In the data rows, zero lies at 4.5, halfway between 4 and 5.
Here are some points, each followed by its number:
[3. 4. 4. 5. 7. 1. 3. 6. 4. 5. 5. 5.] 0
[0. 2. 9. 3. 4. 6. 5. 2. 1. 6. 3. 5.] 1
[5. 3. 7. 3. 4. 6. 6. 2. 3. 2. 1. 4.] 2
[4. 4. 6. 7. 2. 4. 6. 3. 4. 6. 5. 0.] 3
[4. 5. 1. 7. 7. 1. 1. 9. 7. 3. 7. 5.] 4
[3. 7. 6. 7. 0. 7. 8. 2. 3. 6. 4. 3.] 5
[5. 5. 5. 6. 4. 4. 5. 5. 4. 3. 3. 4.] 6
[7. 5. 4. 4. 5. 5. 4. 4. 7. 6. 6. 4.] 7
[4. 5. 5. 3. 6. 5. 3. 6. 5. 2. 4. 5.] 8
[3. 5. 6. 6. 2. 7. 6. 3. 3. 4. 4. 2.] 9
[3. 5. 4. 5. 5. 3. 4. 6. 4. 5. 6. 4.] 10
Which three points above are nearest to each new point by angle? Their numbers follow each, smallest number first.
[3. 1. 7. 3. 7. 4. 4. 4. 3. 3. 4. 4.] 1 2 8
[6. 5. 4. 3. 3. 5. 6. 4. 5. 4. 4. 5.] 2 5 7
[5. 6. 4. 5. 4. 6. 5. 3. 4. 5. 4. 5.] 2 5 9
[8. 7. 4. 7. 2. 7. 7. 4. 6. 5. 4. 3.] 5 7 9
[5. 3. 3. 2. 8. 3. 1. 7. 4. 5. 5. 6.] 0 4 8
[5. 6. 5. 4. 3. 6. 6. 3. 4. 5. 5. 4.] 3 5 9
[4. 4. 4. 6. 5. 2. 4. 6. 5. 3. 5. 4.] 0 4 10
[5. 7. 2. 9. 4. 4. 4. 6. 7. 6. 8. 2.] 4 7 10
[6. 4. 4. 3. 4. 5. 5. 3. 4. 4. 4. 4.] 2 7 9
[3. 3. 5. 5. 6. 3. 4. 6. 3. 2. 4. 5.] 0 4 8
[5. 4. 3. 5. 7. 2. 2. 7. 6. 2. 5. 5.] 0 4 8
[2. 4. 6. 5. 4. 6. 6. 3. 2. 5. 4. 4.] 1 5 9
[2. 3. 6. 3. 5. 4. 3. 5. 3. 4. 3. 6.] 0 1 8
[4. 3. 6. 1. 5. 4. 5. 3. 3. 2. 2. 6.] 1 2 8
[6. 6. 5. 6. 3. 4. 7. 4. 4. 3. 2. 5.] 2 5 6
[3. 5. 4. 2. 4. 5. 4. 4. 3. 7. 4. 8.] 0 1 5
[5. 5. 5. 6. 4. 5. 5. 4. 5. 7. 6. 3.] 3 5 7
[9. 8. 2. 7. 3. 4. 6. 5. 7. 1. 5. 4.] 4 6 7
